Each row is where one point has got to under a steady rotation. How many steps took it there?
The counts run from 0 to 389.
[110 152 113 122 120 148 100  97  70 152 133 136 130 121 135 127 183 100
 171 132 160 126 191  93 174 126 124 117 151 112 113 140 182 120 120 127
  96 128]
243
[108 125 163 176 153 108 142 153  96 131 116  87  90 158 134 156 130 151
 181 138 131 107 144 118 112 123 131 150  78 130 175 107 111 152  96 166
  94 127]
274
[160 127 111 165 193 143 128 108  90 133 101 103 111  94 125  94 128 112
 129 152 176 147 133 139 158 131 102 123 128  92 109 106 130 113 102 157
  65 123]
339
[101 144 111 110  99 203 139 124  96 109 121 141 115 137 119 116  89 153
 132  95 103 155  97 124 141 104  82 172 147 114 122 142 156 114  70 153
 132  90]
60
[ 72 110 151 154 105 106 125 118 177 136 113 146 118  96 140 165 121 132
 133  99  93 121 100 133  92 110 128 174 176 109 155 185  75 121 147 148
 120 123]
73
[114 156 135 164 105 161 137  90 100 163 114 135 114 134 115 144  86 167
 146 119  95 128 118  71 175 103 156 121  69 125 147 151 125  90 134 128
 116 136]
149
[131 181  98 126 110  80 153 127 119 119 131 111  79 109  83  99 152 126
 105 128 173 149 148  85 157 113 106  87 169 138 159 130 152 158  98 125
 114 164]
38
[112 115 142 124 148 135 128 125 110 167 137 149 118 163 165 170 131 146
 164 106 103  84 161 124 135 117  97  87 125  62 126 168 127  68 107 147
 118 126]
154
[114 111 144  96 151  96 160 143 103 106 169 132 108 127 128 147  96 159
  81 134 142 100 138 167 104 134 154 198 119 113 143 133  71 142 157 159
 135 130]
139
[143 125 136 153 188 100 130  92 113 118 118 127 118 126 103 190 136 122
 120 136 110 115 120 107  91 162 148 143  99 122 112 145  72  71 118 165
 142 121]
208
[126 105 139 140 141 155  72 115 111 127 142 139 133 107 152  84 150 123
 139 176 125 145 159  74 156 124 184 154  90 177 157 104 119 142 106 141
 122 116]
189
[106  81 152 118 174  96 107 104 135 126 136 162 115  77 163 137 138  80
  98 137 146 131 122 141 107 145 121 118 167 135  93 130  79 142 181 135
 137 116]
253
[101 155 118 135 112 153 131 148 109 133 118  84 107  70 109  96 109 106
 128 117 190 162 127 113 161 119  60 104 159 138 158 100 150 155 146 117
 113 114]
174
[108 144 121 151 132 185 113 120 115 119  97  94 132  66 112 119 106 111
 143 105 158 168 102  98 160 122  57 104 145 130 136 108 147 105 113 123
 111 105]
173
[133 135 102 121 110 136 146  86 113 156 129 132 117 113 102 158 104 102
 142 116  98 159 154 104 139 163 111 152 145 119 123 158  88  59 143 165
 156  73]
375
[ 97 102 161 135 149  88 131 139 125 122 136 145  88  90 140 159 130  87
 100 135 158 131 149 147  89 154  97 150 163 133 108 125  93 160 190 162
 131  93]
252
[137 127 133 107 159  81 151 113 111 100 145 168  61 106  99 124 127 111
  66 145 134 132 106 135  88 156 111  97 159 123 102 119 108 135 132 161
 145 107]
44
[102 143 158 138 154 118 119 108 108 127 140 170  86 127 186  85 127 125
  98 154 140 118 106 133 143  86 146 141 137 121  85 141 149 193 125 128
  94 145]
21
[126 138 114 121 155  48 119 167 137 118 134 115 110 101  83 180 153 150
  94 149 176 109 141 101 102 103 158 122 153 132 138 144 121 152  76 128
 136 152]
205
[131 103 160 128 140  75 124 133 163 127 131 147  99 142 165 104 132 149
  93 120  85 101 109 105 109 112 145 117 139 132 164 170  59 123  87 147
 136 149]
277
[ 93 103 116 103 167 110 125 103 128 120 135 176 103 143 148 158 172 120
 148 114 137 145 121 136 151  92 137 109 191 111 127 156 148 154  71 121
 120 172]
200
[ 84 163 108 166 112 139 112 126 130 129 108 100 170 104  96 165 151 125
 164  87 167 139 145 110 167  99 129 170 145 110 156 164 137 109 140 136
 115 158]
78
[136 162  92 154 127 144 120  61  98 130 115 160 125 123  87 115 161 123
 141 132 104 168 125  77 166 130 163 117 122 122 131 141 138  79  90 132
 117 149]
285
[ 94 138 148 129 109 103 113 124 106 127 149 163 138 107 161 100 142  75
 122 103 153 159 140 123 154 153  82 100 155 146 103 120 101 119 174 131
 188 126]
170
[126 158 111 159 103 115 140  89 131 103 106  96 119 102  78 123 153 116
 132 130 126 168 138  81 125 141 146 177 163 154 163 128 112 156 111 158
 105 128]
120
[105 112 131 124 165 101 140 123 151 110 122 168  77 103 148 134 121 105
  97 101 160 148  96 137 157 106  69  68 181 116 107 139 116 129 131 135
 150 143]
336
[120 155  98 148 104 106 119  63  90 137 141 173 132 141 130  89 172 103
 140 128 117 176 123 101 172 133 164 127 136 134 133 147 118 116  93 136
 136 166]
284
[101 102 175  88 133 105 118 190 155 150 148 117  93 120 177 150 120 164
 106 125 139  62 172 121  99  88 122 126 146 116 153 176 116 147 123 127
 110 136]
318
[125 129 150 140 160  63  96 141  90 133 143  93 148 100 187  92 132 114
 123 140 199 110 140 143 140 130 143 123  96 135 134  91  98 158 131 117
 119 143]
93
[125 144 113 130 114  91 165 124  84 150 137 135  67  96  85 131 105 123
 105 149 125 138 127 141  87 147  78 112 156  91 119 131 119 105 134 161
 125  77]
293
[119  86 149 127 183 119  83  90 154 127 124 132 147  76 183 120 138  78
 116 129 131 153 105 122 130 144 125 123 165 143  87 138  82 124 117 119
 133 117]
254
[154 186 118 133 126 122 129 131 100 141 108 104 129 124 108 151 114 123
 121 102 151 115 161  77 155 122  91 122 114 117  77 163 132  77  97 137
 163  98]
83
[ 92 117 154 120  95 132 107 120 126 136 128 137 167 155 178 129 163 118
 171  76  93  89 157 104 131 142  97 138 142 118 153 158  98  89 115 139
 152 131]
237
[118 142 114 133 159 107 129  84 102 132 110 143 102 156 144 145 177 104
 169 126 135 152 118 109 158 103 133 135 167 121  97 144 143 156  35 132
 113 154]
201
[114  96 172 125 162 177 108 118  85  88 133 140 131 146 170 119 159 110
 139 144 129 119 143 147  93 161 120 191 107 125 107 109 125 153 121 182
 110 101]
184
[105 136 115 103 128 126 134 145  89 129 158 106 104  77 123  91 114 120
 111 132 199 151 155 126 163 126  97  92 136 133 151  92 155 168 177 108
 113 134]
175
[142 126 155 104 187  69 134 104  89  97 150 104 120 132 149  98 137 117
  93 142 169 109 125 122 137 158 158 120 103 134 119 103  92 167 119 135
 129 165]
343
[ 97 143 148 134 118 162 109 102 126 101 140 175 102 112 139  70 129 133
  87 120 112 143  87 101 164  91 131  94 139 148 135 129 166 161 137 114
 135 160]
104
[ 62 133 167 127  98  87  97 140  75 134 160 138 122 112 169 110 148 139
 128 159 148 117  94 146  99 108 157 139 112 123 142 110 144 179 138 114
 117 132]
229
